Each path below is one point turned by a fixed rotation once a step. After each direction that follows a path, write how fast that rotation turns it, in degrees a step (0 if it stays still).
Each turn is a multiple of 5 degrees from 10 to 175, or 0.
Each row of a path follows its step; steps can be skipped.

step 4: 0.76,1.81,-0.46,-0.81,0.92,0.95,2.83,-0.16,1.14,-2.32,1.44,-1.91,-0.94,-2.71,1.83,-1.39,0.75,1.88,-0.46,-0.74,-0.79,0.02,3.26,-1.44,2.15,1.14,-1.05,-0.21,0.26,2.02,0.92,0.68,0.41,-0.04,0.75,1.68,-0.72,-1.81,0.81,-1.51,0.90,-3.36,0.98,0.97,1.99,0.09,-0.96,-1.36,-0.54
step 5: -0.67,-0.57,1.54,2.65,0.97,0.84,0.91,0.76,1.35,-1.58,-1.82,0.03,-1.85,-1.19,-0.98,-1.10,-1.31,0.21,-1.49,-0.80,0.08,1.93,2.97,1.43,-1.51,0.09,2.61,2.21,-1.89,1.96,-0.75,-0.54,2.80,-1.49,0.34,0.69,0.46,-2.30,-0.15,-1.31,1.58,-1.32,-1.63,-0.08,1.79,-1.42,1.55,-1.33,-0.54
step 8: -0.11,-0.06,-1.50,1.79,-0.36,2.32,1.50,1.26,0.86,-0.49,-4.38,-2.25,-1.50,-0.74,0.48,0.29,-2.71,0.76,0.29,0.74,0.37,-1.02,0.83,-1.31,0.55,3.87,2.05,1.51,-0.52,1.46,2.53,1.52,1.72,0.44,0.79,-1.28,0.39,-1.66,-0.42,-0.51,0.65,-0.67,0.33,-0.93,-0.44,-1.61,-0.84,-0.36,-0.29
step 10: -0.04,0.10,0.63,-1.84,-0.30,0.57,0.37,1.77,-2.32,0.24,-0.20,-1.24,-2.21,-0.84,0.38,-1.32,-1.44,1.51,-1.15,-1.29,2.56,0.08,2.67,-0.62,-3.42,-0.61,-0.93,1.51,0.84,0.51,-0.26,0.24,1.85,0.54,-0.85,0.25,0.43,-2.31,1.87,-1.47,-0.78,-1.71,1.49,-0.63,-3.05,0.43,2.78,-2.05,1.04
step 12: -0.36,2.34,-1.28,0.00,1.61,2.43,1.38,1.06,-0.41,-3.91,1.36,-1.85,-0.87,-0.19,1.71,-1.12,-0.69,0.75,-0.12,-1.52,-1.62,-2.10,1.15,-2.00,-1.69,0.17,-0.19,-1.20,0.80,0.06,1.43,0.54,0.26,-1.32,-1.98,0.70,0.32,-3.35,-1.61,-0.50,-0.19,-2.13,-2.59,0.92,1.71,0.07,-0.94,-0.41,-0.56
step 18: 0.79,0.56,-0.39,-0.31,-2.59,-1.60,1.31,2.46,-1.29,-0.65,-0.79,0.76,-4.04,0.16,0.84,-1.50,0.04,2.89,0.93,-1.60,0.67,2.09,1.55,0.12,-0.53,-1.16,0.60,-0.44,0.03,1.01,-1.54,1.23,2.56,-0.04,-3.17,0.81,-0.65,-2.29,-0.52,-1.54,0.46,-1.42,0.37,-1.41,-0.95,-1.16,1.91,-0.33,-0.17
step 19: -0.91,0.42,-0.51,1.77,-1.49,1.69,0.77,2.61,1.30,0.62,-0.29,-2.30,-3.21,-1.56,-0.69,0.17,-1.44,-0.49,-0.46,-1.13,1.69,-2.11,-1.70,-0.60,-1.28,0.38,-2.14,2.05,2.61,-1.20,-0.25,1.00,1.59,-1.81,0.47,-0.38,0.37,-2.37,0.11,-2.38,-0.12,0.38,-0.35,-1.68,-0.84,-1.42,1.24,-1.23,1.73
step 21: 1.37,0.15,-1.41,-0.29,-1.00,0.56,2.19,1.61,-1.03,-1.42,-0.33,-0.22,-0.68,0.13,-0.02,-2.95,-2.26,1.36,-0.61,-4.58,-0.97,-0.20,2.22,-3.56,-1.56,1.37,0.07,0.40,-0.52,2.40,0.84,-1.39,1.90,-0.60,-0.87,-1.65,0.10,-1.35,0.41,0.57,1.49,-0.73,0.76,-0.13,1.42,-0.06,-0.05,-0.48,1.37
step 22: 0.65,-1.21,0.41,-0.67,-1.27,1.18,2.16,-0.39,2.83,2.00,-0.40,0.16,-0.77,-1.66,-0.32,-0.54,1.36,-2.17,-0.81,-1.77,-0.16,-1.17,-0.16,-1.05,-2.26,0.21,0.80,2.66,0.47,1.09,0.57,1.27,3.82,-0.76,-1.48,0.77,-0.41,-2.14,0.12,-3.82,0.34,-1.00,1.25,0.23,1.59,1.35,1.12,-1.11,-1.41
Directions:
-0.01,0.40,0.17,-0.53,-0.60,0.40,0.10,-0.50,-0.95,-0.01,-0.22,-0.11,0.29,-0.27,-0.51,-0.12,0.21,0.00,-0.08,-0.19,-0.58,0.63,0.12,-0.26,-0.43,-0.06,-0.56,-0.88,-0.76,-0.16,-0.10,-0.19,0.59,0.33,-0.12,-0.63,-0.71,0.52,0.41,0.46,-0.23,0.16,1.13,-0.23,-0.09,0.20,0.76,-0.25,0.34 -> 100
-0.88,-0.56,0.07,-0.11,0.06,-0.28,-0.14,-0.56,0.07,-0.34,-0.60,-0.37,0.59,-0.55,0.07,-0.09,-0.89,0.20,0.69,-0.38,0.03,-0.51,0.06,0.17,-0.78,0.28,-0.40,-0.74,0.92,0.07,0.13,-0.35,-0.08,-0.04,0.12,-0.44,-0.21,0.12,0.81,-0.57,0.64,0.10,-0.39,0.01,-0.52,-0.16,-0.25,-0.42,-0.63 -> 160
0.32,0.84,-0.59,-0.23,-0.07,0.07,0.84,0.11,-0.38,-0.09,-0.28,-0.42,0.56,-0.54,0.08,0.32,-0.80,0.30,-0.05,-0.27,0.25,0.16,-0.91,0.17,0.39,0.42,-0.03,0.38,0.77,0.52,-0.11,0.00,-0.21,0.68,0.21,0.35,0.23,0.06,0.42,0.55,-0.26,-0.26,-0.48,0.66,0.04,0.48,0.55,-0.07,0.98 -> 170
-0.15,0.25,-0.06,0.22,-0.26,0.31,-0.48,0.04,0.57,0.31,-0.03,-0.37,-0.54,0.23,-0.06,-0.53,0.23,0.46,1.09,-0.73,0.00,-0.46,0.09,-0.46,0.93,-0.63,-0.93,0.30,0.05,0.33,0.06,-0.60,0.14,0.93,0.24,0.01,0.17,0.90,-0.16,0.13,0.16,0.33,-0.12,-0.23,0.73,-0.21,-0.15,-0.46,0.18 -> 145
-0.58,0.35,0.14,0.21,-0.16,0.92,0.07,-0.80,0.81,0.29,-0.11,0.00,-0.11,0.14,-0.06,0.31,-0.01,-0.52,0.72,-0.20,-0.13,-0.74,-0.31,0.80,0.00,0.30,0.40,-1.02,0.02,-0.39,0.33,0.55,-0.06,0.18,-0.57,0.67,0.20,-0.24,-0.37,0.36,-0.39,0.46,0.40,0.56,0.39,0.40,0.32,0.58,-0.15 -> 130
-0.36,0.09,-0.28,-0.67,-0.51,-1.07,0.52,-0.56,-0.03,0.29,-0.14,0.13,0.04,-0.24,0.08,0.04,1.09,0.22,0.46,0.28,-0.55,0.18,-0.14,-0.12,0.27,0.31,0.10,-0.03,-0.01,0.50,0.41,0.58,-0.06,0.06,0.83,1.06,-0.16,-0.11,-0.24,-0.45,0.70,0.28,-0.19,-0.88,-0.10,0.52,0.39,0.12,-0.19 -> 160
1.02,0.46,-0.96,-0.03,-0.22,0.17,0.17,-0.95,0.01,-0.42,0.96,0.21,-0.15,-0.15,-0.60,-0.48,0.02,-0.20,-0.52,-0.75,0.41,-0.91,0.41,-0.23,-0.48,-0.57,-0.12,-0.21,0.26,-0.33,-0.23,0.24,0.01,-0.35,0.57,-0.10,0.60,-0.15,-0.27,0.18,0.65,0.07,-0.11,-0.02,-0.31,0.36,0.21,-0.24,-0.20 -> 40

step 0: -1.92,0.45,1.17,0.94,0.69,-0.33,1.38,-0.42,-0.66,-3.19,-0.67,0.84,-0.38,0.92,-1.42,1.39,-0.61,-0.66,2.01,2.27,2.54,1.82,-0.13,1.44,1.90,-0.19,-0.14,0.69,0.00,2.58,-2.15,2.46,0.60,2.01,1.46,3.23,1.28,-0.05,-1.64,2.46,2.24,-0.73,0.84,0.61,-1.17,-0.53,0.30,0.36,-1.38
step 1: 2.72,0.14,-2.49,-1.10,-1.31,-0.24,-1.12,2.22,2.02,-0.22,-1.41,-1.34,-1.00,0.52,0.58,0.59,-3.01,-1.59,0.34,-2.45,-1.88,-1.10,1.22,1.40,0.64,-1.95,0.67,1.89,-1.11,-1.77,-1.45,0.02,-1.46,-0.35,-0.46,-3.33,1.31,-0.03,1.49,1.75,1.17,1.27,-0.80,0.15,-1.72,-1.25,0.17,-1.56,-1.34
step 5: 0.13,1.19,0.19,0.75,1.44,-0.65,-3.75,-1.54,-0.08,-2.69,0.89,2.18,-0.42,-1.07,1.08,2.81,1.42,0.72,-1.53,0.96,-0.84,2.65,-0.08,-1.80,-1.24,-0.21,0.82,-1.08,-0.51,-1.86,-2.06,-0.01,1.82,0.83,0.78,0.19,-0.70,2.99,-2.25,-0.66,-0.20,0.36,0.26,-0.02,-0.17,-0.91,0.51,3.41,-0.69
step 7: -0.90,-0.69,0.24,0.87,-3.57,-1.68,0.94,0.06,1.50,0.80,0.58,-3.89,1.47,-0.05,-0.62,0.55,-1.72,-0.66,1.37,0.07,-0.42,0.36,-0.74,0.60,-0.21,0.30,0.44,-0.25,-1.93,-0.20,0.60,1.22,1.71,-2.02,-0.41,-1.50,1.86,-1.00,-1.02,-1.21,-1.37,-3.94,-0.32,-1.58,-3.11,1.30,0.02,2.21,-0.63
step 12: 0.80,-3.22,-0.78,0.73,0.03,0.82,-0.55,2.60,0.95,-1.42,0.74,-0.35,0.39,-1.80,1.98,3.86,-1.94,-0.01,0.94,-1.06,-0.05,1.33,-0.18,2.19,2.82,-1.79,-0.42,-0.45,1.96,-0.88,-1.23,1.03,-1.09,-1.61,-1.12,-1.69,-1.99,-0.03,0.94,1.69,-2.02,-1.84,0.34,-0.22,0.01,-0.59,-1.21,-1.39,-1.64
step 16: 0.60,1.27,-1.26,-0.69,2.70,-2.90,0.39,-1.08,2.16,0.47,-1.57,1.25,0.02,-0.82,-1.47,0.42,0.02,-2.02,-0.82,1.48,0.94,-0.33,-0.63,-2.24,-2.09,-3.69,1.30,-0.90,0.77,1.07,-1.14,-0.23,2.13,-0.50,3.01,-0.80,1.09,1.76,0.54,-1.50,-1.56,0.96,-0.27,-0.14,0.27,0.71,-0.97,3.35,0.01
step 19: -1.52,1.79,-0.64,-0.12,-1.00,-0.83,2.61,2.19,1.14,-0.28,-1.63,-0.41,-1.26,0.05,0.28,-0.65,-0.72,-3.16,0.80,0.27,-1.27,-0.64,-0.29,-0.82,-0.49,1.72,-0.21,0.63,-0.29,-0.71,-0.98,-1.96,-1.96,0.88,1.81,-0.96,-1.23,-0.40,0.06,0.92,-2.23,1.96,0.02,-1.73,-1.04,-3.95,3.54,0.33,-2.29
step 20: -0.35,-1.56,-0.57,0.83,-1.94,2.10,1.73,0.79,-0.76,-0.84,0.37,-1.80,-0.74,0.03,1.61,-0.31,0.35,0.07,-0.40,2.60,-0.40,-1.92,1.20,1.29,0.34,-0.63,0.40,-3.59,0.66,-4.01,0.50,2.73,1.28,0.01,-1.37,1.92,0.44,2.27,-0.16,2.65,-0.50,-0.07,-0.73,1.69,0.47,1.21,-2.13,-1.67,-0.51
step 21: 1.47,1.21,-2.81,1.07,2.08,2.03,-0.81,0.21,1.30,0.87,-1.75,1.14,-0.83,1.49,-0.98,0.62,-1.62,1.11,-0.32,-1.36,1.00,2.65,-0.77,2.20,-1.76,0.14,0.19,0.85,0.20,1.66,0.94,1.18,-2.35,2.13,3.02,-0.71,0.47,0.76,-2.43,-0.10,-1.38,-1.50,-1.00,-1.20,0.33,2.41,-0.99,-1.37,2.29
Directions:
-0.10,-0.06,-0.28,-1.30,-0.41,-0.06,0.06,-0.21,0.51,0.20,-0.42,0.32,-0.76,0.49,-0.22,-0.10,0.45,-0.17,-0.85,-0.27,0.22,-0.39,-0.12,0.12,0.35,-0.15,-0.12,0.61,0.29,0.65,0.01,0.16,0.10,0.18,0.90,-0.79,-0.02,-0.04,-0.32,0.33,0.25,0.77,-0.43,-0.67,0.78,0.38,0.27,0.09,-0.30 -> 140
-0.19,0.38,-0.67,-0.13,0.42,-0.70,-0.14,-1.26,-0.46,-0.03,-0.08,-0.27,-0.46,-0.34,-0.42,0.56,-0.16,0.49,0.32,0.54,-0.13,0.41,-0.22,0.17,-0.36,-0.43,-0.69,-1.01,-0.33,0.05,-0.54,0.25,-0.09,0.70,0.16,-0.38,-0.46,-0.09,0.58,0.22,0.26,0.13,-0.33,0.16,0.29,0.44,0.33,-0.48,0.59 -> 65
-0.55,-0.91,0.18,0.44,-0.02,-0.23,-0.23,0.66,-0.08,0.00,0.18,0.14,0.60,0.35,-0.50,-0.14,-0.22,0.16,-0.13,-0.51,0.39,0.87,-0.15,-0.30,-0.21,-0.99,0.38,-0.25,-0.23,-0.30,-0.84,-0.16,-0.41,-0.07,0.28,-0.63,0.07,0.66,-0.52,0.33,-0.21,-0.38,-0.70,-0.68,0.19,-0.26,0.63,0.35,0.53 -> 160
0.72,0.28,0.14,-0.27,-0.13,-0.17,-0.23,0.04,0.52,-0.18,-0.05,0.95,-0.41,-0.19,0.03,-0.06,-0.27,-0.23,-0.21,0.32,0.05,-0.44,-1.07,0.07,0.17,-0.47,-0.30,-0.13,-0.17,-0.42,-0.76,-0.19,0.02,-0.62,-0.32,0.08,-1.03,0.32,0.16,-0.22,-0.20,-0.08,-0.93,0.48,-0.32,-1.06,-0.07,-0.16,-0.73 -> 100
0.53,0.07,0.31,0.25,0.85,-0.33,0.52,0.17,-0.14,-0.31,0.20,0.55,-0.63,0.13,-0.65,-0.09,0.20,-0.73,1.30,-0.13,-0.33,-0.18,-0.23,-0.45,-0.71,0.36,0.15,0.30,0.22,0.43,0.14,-0.15,-0.54,0.27,0.35,0.07,0.39,0.09,0.06,0.80,0.11,0.25,-0.18,0.60,0.64,-0.43,0.26,0.83,0.04 -> 135
0.36,-0.25,-0.61,-0.37,0.17,-0.34,0.13,0.38,0.20,-0.59,0.21,0.37,0.71,0.31,-0.01,0.49,0.32,0.24,0.15,0.07,0.39,0.53,0.39,0.87,0.17,-0.01,-0.66,-0.10,-0.79,0.35,0.55,0.15,0.65,-0.64,-0.34,-0.13,-0.07,0.08,0.14,0.28,-0.02,0.36,0.72,0.36,-0.01,-0.36,1.33,0.49,-0.40 -> 60
